(in the rows, 128 means zero)
runs of hidden systems
seq 1, zuzuk (9 x 18)
[[146  26 160 129 156 133 183 102 133  71 128 114 149 110 101 104 118 135]
 [ 77  59 174 132 162 145 167 142  85  70 142 110 107  81 147  98 133 153]
 [ 71 115 145 169 114 150 100 178  66  67 125 109  86 106 166 115 149 163]
 [117 147  89 200  94 122  72 138  53  89 130 107  81 150 130 126 148 123]
 [126 172  78 184 125  81 107  94  64 150 178 114 108 148 109 142 139  74]
 [ 98 173 123 114 138  76 128 126 100 205 194 135 142 134 124 188 140  78]
 [111 149 155  47 102 116 100 159 143 212 138 137 132 150 142 195 137 104]
 [153 125 133  41  92 135  74 124 196 179  83 117 105 164 147 119 121 105]
 [164 120 103 107 126 100 124  82 245 131  88  98 142 140 146  64 110 120]]
seq 2, Noz (9 x 18)
[[110  83 155  79 111 111 123 130 171 134 102 106 142 134 149 158 125 116]
 [153  92 123 102 106 172  84 103 164 110  94 110 122 145 130 112 123 126]
 [145 129  97 180 130 133 112  95 137  89  88 115 123 137 115  90 102 102]
 [ 96 104 123 189 137  67 146 115 113 104 101 117 130 128 137 140 121  88]
 [ 86  57 147 102 127  95 127 110  99 133 129  99 105 130 157 166 145 101]
 [112 109 122  58 123 152  84  93 127 140 136  79  84 133 146 105 120 103]
 [135 179  87 133 107 113  75 116 166 126 108  92 102 146 132  80 104  95]
 [147 140  91 196  92  53 104 121 137 131  93 126 135 170 128 151 140  94]
 [147  61 111 133 118  82 141  73  86 144 120 125 130 163 108 199 142  90]]
seq 3, bub (9 x 18)
[[ 91 196 124 145 126 136 115 162 142 134 151 133 137 105 161 125 138 155]
 [108 131 169 146 103 105 101 201 132 124  91 145 118 136 149 129 130 114]
 [167 102 149 129 120 127  97 148  85 149 134 157 100 154  97 114 131  81]
 [155 172  92 128 128 123 132 112  82 154 195 125 113 138  88 122 136 130]
 [101 182 111 104 109  84 164 160 125 128 141 103 133 119 128 155 127 179]
 [130 113 168  72 107 100 145 178 156 137  71 134 125 138 134 132 111 144]
 [204 121 128 110 129 152 122 115 147 151  95 164 116 153  95  87 112 110]
 [177 177  68 178 129 152 141  93 111 114 132 145 142 135  87 125 119 152]
 [ 92 151 121 153 129 123 180 151  92  92 107 135 155 109 122 190 117 177]]
seq 4, kaz (9 x 18)
[[109 107 145 167 168 172 110 116 125 103 159 131 114  93 161  52 145 123]
 [ 62 148 130 178 148 111 105 141 105 122 182 112 113  97 171 102 154 113]
 [ 75 118 140 142 103 117  94 165  50 119 150 111  87 130 154 159 160 128]
 [156  83 144 109 111 132 102 142  51 154 165 146  78 151 116 131 169 127]
 [168 121 126 102 128  77 128 116 111 199 195 141 112 150 114 114 163 103]
 [128 147 107  88 100  39 137 122 142 179 138 101 128 160 125 173 135 110]
 [159 101 111  83  83  88 138 116 132 133  53 114 116 173 111 179 115 139]
 [207  88 107 115 135 128 161  70 155 139  68 157 130 151 104 115 112 135]
 [140 146  93 142 171 111 175  54 189 147 101 141 165 113 137 117 102 113]]
seq 5, Noz (9 x 18)
[[ 92 120 148 146 107 168  75 156 117 122 135 134 134 126 165 165 158 127]
 [140 128 138 133 115 182  86 147  68 116 148 135 101 139  93 124 124 108]
 [138 155 139 149 156 109 133 143 112 144 169 142 120 117 100  71 110  77]
 [115 137 143 146 131  77 130 150 159 151 195 121 165 116 137 128 156 116]
 [152 105 127  99  86 131 112 146 125 123 182 102 140 145 111 158 170 177]
 [188 136 108  97 120 138 147 121 107 122 134 125 102 140  87  83 122 172]
 [146 169 106 151 159  83 186 117 152 143 117 153 132 109 133  81 119 152]
 [100 133 125 148 126  99 164 126 144 138 118 146 162 113 170 183 157 178]
 [117 110 136  80 112 184 134 133  83 124 105 138 116 129 131 189 133 178]]
seq 6, kaz (9 x 18)
[[103 103 140  78 120 122 132 113 118 124 183  68 171 137  67 198  98  73]
 [125  63 192  35 125  96 171 166 147 122 108  99 119 126 110 113  99 128]
 [179  89 154 113 108  90 133 151 221 139  94 148 135 136 165  68 161 172]
 [161 141  60 198  94 101 107  87 197  93 125  99 168 144 145 116 160 174]
 [114 137  69 183 131 121 174  84  74  47 112  85 136 121  88 157  98 160]
 [110 121 154 121 189 150 224 138  43 117 104 182 105  86 117 130 101 165]
 [111 182 156  93 166 183 133 154 138 202 143 206 114  91 190 109 156 167]
 [104 234  94 108  88 181  26 146 161 158 158 101 115 140 151 119 133 118]
 [141 164 114 162  81 129  60 170  84  81 119  84 107 172  52 121  78  53]]
seq 7, nizi (9 x 18)
[[141 138 148 100 110 113 110 165 124 171 143 149 116 142 131 133 144 121]
 [119 172 114 111 104 145  85 145 153 138 116 120 118 134 151 124 127 140]
 [130 159  95 173 124 134 122 112 145  93 102 118 137 128 125 106 110 133]
 [161 122 118 181 143 110 162 115 119 114 147 148 156 129  85 120 128 124]
 [156 126 153 104 129 129 151 153 110 155 178 151 148 128  91 146 139 140]
 [122 152 154  66 112 157 114 177 130 139 127 129 109 124 130 123 120 156]
 [122 151 127 138 124 145 106 146 153 111  65 138 100 126 163  87 115 144]
 [155 124 102 206 141 138 127  94 145 113 107 162 143 125 146 106 145 134]
 [156 117 114 170 135 160 133 107  94 119 191 146 161 124  93 155 154 142]]
seq 8, bub (9 x 18)
[[135 109 133 162 125 163 133 138  85  80 168 119 162 125  67 156 118 120]
 [ 99 119 159 103 152 153 167 154  95 106 197 112 142  91 107 128 126 157]
 [122 132 169  96 143 130 146 175 167 141 172 135 138  96 154  76 151 172]
 [166 132 142 144  98 134  86 174 172 130 117 153 115 138 159  66 167 164]
 [162 131 109 181 100 140  88 145  79 108  91 156  76 155 133  97 152 145]
 [121 140 111 161 143 105 161 123  19 138 118 160  72 131 125 143 136 131]
 [100 152 133  90 148  80 181 129  88 200 148 162 122 118 142 186 143 135]
 [125 175 142  54 109 127 110 152 184 203 122 143 149 141 144 173 124 128]
 [154 189 121 104  90 163  68 159 181 132  75 123 130 159 100 118  79  92]]
seq 9, kez (9 x 18)
[[150 153 156 109 102  98 141 198 119 135 116 142 126 145  84 126 103 124]
 [170 107 171  99 129 117 132 154 171 174 142 165 152 136 119 112 141 114]
 [150 144 116 117 142 132 152 101 202 145 153 135 175 113 135 105 137 161]
 [151 151 103 142 127 124 182 128 143  83 104 125 147 116 108 111 111 201]
 [167  93 151 150 132 128 169 160  85 110  98 180 114 129 109 117 136 167]
 [147 102 155 143 152 172 130 126 110 165 161 199 136 113 149 134 176 144]
 [111 181 107 130 135 205 107 120 137 130 165 140 141  99 156 129 147 179]
 [128 185 114 138 109 183 106 170 110  85 105 124  99 121 115  86 105 171]
 [174 132 157 172 122 143  97 184 103 123 117 177 101 142 102  70 130 100]]
seq 10, nizi (9 x 18)
[[125 159 119 164 112 134  95 139 134 141 132 144 161 143 115 173 125  91]
 [128 161 132 137 118 146 103 145 147 115 157 110 169 133  83 141  98  93]
 [127 154 152 126 135 113 141 166 160 116 151 113 154 111  98  92  99 111]
 [141 126 153 123 127 100 155 163 182 126 130 134 150 116 133  93 134 157]
 [165 103 124 115 113 140 135 122 174 115 123 128 141 127 137 105 154 188]
 [157 110 106 116 130 168 135  96 117 108 128 124 107 125 126  94 136 176]
 [133 123 120 140 150 139 157 118  66 126 130 156  85 117 132 105 139 159]
 [126 124 136 141 125 126 130 153  64 151 120 172  99 135 142 158 155 142]
 [126 143 130 131 100 160  75 152  99 149 111 153 111 151 134 167 140 109]]
seq 11, zuzuk (9 x 18)
[[ 99 131 136 157 185 140 176 106 132 132 143 160 135  81 165  96 138 146]
 [103 150 139 141 110 183 120 170 121  97 147 134 162 107 137 169 146 187]
 [159 142 116 126  89 158 106 157  73  98 103 126  99 158  76 138 107 135]
 [146 146 116 162 165 118 132 105  93 150 121 158  85 128 116  71 107  68]
 [106 161 140 176 161 133 125 132 155 161 191 163 172  97 150 125 153 109]
 [152 134 150 105  83 151 102 180 133 132 180 133 173 146  92 186 152 161]
 [189 107 143  64 103 126 125 144  96 145 116 131  80 162  78  99 114 119]
 [137 137 135 127 175 110 144 109 153 167 126 154  84 106 167  27 129 111]
 [124 156 124 167 130 134 130 145 195 126 166 143 178 100 169 109 170 192]]
seq 12, kez (9 x 18)
[[105 131 135  89 149 183 101 106 138 143 121 128  97 111 169  95 122 125]
 [110 165 101 173 138 145 102 111 151 106  89 124 118 121 151  89 104 109]
 [144 136 114 198 105 117 107 142 109  92 113 131 148 149  88 146 114  95]
 [139 107 154 124 120 122 120 154  89 137 192 127 151 140  75 163 135  93]
 [ 91 134 161  67 140 123 130 150 140 157 200  99 133 103 138 122 136 128]
 [ 99 144 130  92 118 102 123 144 192 117 100  89 112 114 178  85 123 163]
 [178  98 100 161 100  85 123 108 163 100  56 123 110 159 134  89 133 145]
 [189  96  94 182 135  91 155  77  92 142 139 159 135 156  92 143 149 110]
 [101 151 120 119 153 118 175 115  68 167 187 149 150 109 113 199 141 136]]

runs to name
seq 13 (2 x 18)
[[127 154 159  36 104 149 100 160 164 183 144 127 141 140 125 164 122 124]
 [158 196 118 101 104 160  81 158 175 124 107 109 119 145  94  76  83 105]]
 -> bub
seq 14 (2 x 18)
[[112 106 119  62 149 156 183 100 110  80 135  72 109  97 118 100 103 197]
 [123 114 136 121 178 101 201 111 193 124  99 143 131  84 177  56 123 174]]
 -> bub
seq 15 (2 x 18)
[[127 134  81  85 101 148 126  91  85 131 159  92 112 138 119 180 147 181]
 [146 191  98  73 128 119 155 124 102 143  95 120  87 138  95 112  77 142]]
 -> Noz
seq 16 (2 x 18)
[[205 129  92 119  97 107 121 118 105 103 135  94  83 160  70  54 121 149]
 [156 148 136 166 164  43 179 144  80 181 161 180  98 128 112  77 142  97]]
 -> kez
seq 17 (2 x 18)
[[ 97 133 143 123 117  88  92 145 150 175  96 141 104 138 186 134 139  86]
 [139 112 110 132  98 160  55  94 130 156 132 132 127 160 143 171 156  91]]
 -> Noz
seq 18 (2 x 18)
[[ 83  97 134 114 142 114 124 102 113 142 123 115 114 121 167 161 137 102]
 [ 98 128 121  82 113 153  82 112 120 133 129  90 103 135 143 141 118 103]]
 -> Noz
seq 19 (2 x 18)
[[123 112 136 120 126  57 140 134 131 138 128 106 112 137 132 107 126 101]
 [112 100 131 128 131  83 139 115 142 151 124 131 124 126 173 140 161 136]]
 -> zuzuk
seq 20 (2 x 18)
[[114 100 135 169 134 160 115 126  74 104 153 138 134 122 116 157 138 109]
 [110  98 157 101 156 147 144 126  88 145 187 131 121 105 122 131 137 116]]
 -> kaz
seq 21 (2 x 18)
[[142  80 107 117 122 146 147  87  93 102 120 119 111 132 127 144 144 166]
 [131 101 127 108 141 135 136 106  60 139 119 138  79 135 122 129 128 117]]
 -> nizi
seq 22 (2 x 18)
[[116 121 116 123  76  58 122 146 143 119 127  84 160 156 116 198 138 133]
 [152  72 129  43 102  93 143 105 119 143 137  84 110 154 101 151 130 134]]
 -> kez
seq 23 (2 x 18)
[[138 146 121 121 143 182 119 108 134 156 177 154 137 108 149 120 164 164]
 [145 187 121  97 101 162 118 166 132 119 161 115 136 126  91 119 115 173]]
 -> zuzuk
seq 24 (2 x 18)
[[141 113 146  74  97 123 140 161 117 135 122 126 134 144 103 175 129 157]
 [179 120 136  87 139 157 141 117 150 149 108 153 125 132 111  95 113 138]]
 -> Noz
seq 25 (2 x 18)
[[142 126 117  57  93 168 151 127 114 124 134 116 149 136 100 207 132 210]
 [138 127 134  69 130 184 134 131  95 106  49 125  73 136 102 104  66 122]]
 -> nizi
seq 26 (2 x 18)
[[168 120 122 185 128 122 152 130 146  94 108 151 161 130 101 112 125 143]
 [154  92 134 154 152 142 170 110  95 115 148 155 149 121  94 135 135 137]]
 -> zuzuk
seq 27 (2 x 18)
[[108  98 186 115 147  94 118 156 157 154 181 120 138 114 135  90 132  65]
 [ 88 118 146 104 110  96 108 150 190 132 165  87 140 114 178 113 162 151]]
 -> nizi
seq 28 (2 x 18)
[[117 115 112 145 154 108 132  86 145 132 137 116 104 112 172  69 147 125]
 [ 86 150  90 151 112 113 107 113 122 117 138  93 113 124 168 143 150 151]]
 -> Noz
seq 29 (2 x 18)
[[119 108 151  70  89 174  71 156  90 141 144 117 102 149 127 171 144 128]
 [184 102 143  92 113 122  95 134 124 148 171 119 102 153  85  76 134  96]]
 -> kaz
seq 30 (2 x 18)
[[130 173 140 147 138 132 161 173 102 111  96 160 129 118  93 120  86 131]
 [149 128 147 176 150 158 130 142 104 142  99 203 128 127 130 126 133 112]]
 -> zuzuk
seq 31 (2 x 18)
[[106 169 138  70 149 172 124 124 134 187 174 146 120 102 156 124 138 141]
 [111 209 124 138 111 122  87 174 188 147 115 135 133 126 161  98 121 125]]
 -> bub
seq 32 (2 x 18)
[[137 116 131  96 141 154 144 101 141 149  25 169 120 139 138 157  87 108]
 [143 121 123 121 159 186 108  69 187 149  77 157 140 125 147 108 101  86]]
 -> kaz
seq 33 (2 x 18)
[[121 122 103 123 146 138 121  76  98 107 127  94  89 126 109  94  95  88]
 [ 95 137 130 149 166  61 177 122  92 158 142 141 111 111 143 125 131 100]]
 -> nizi
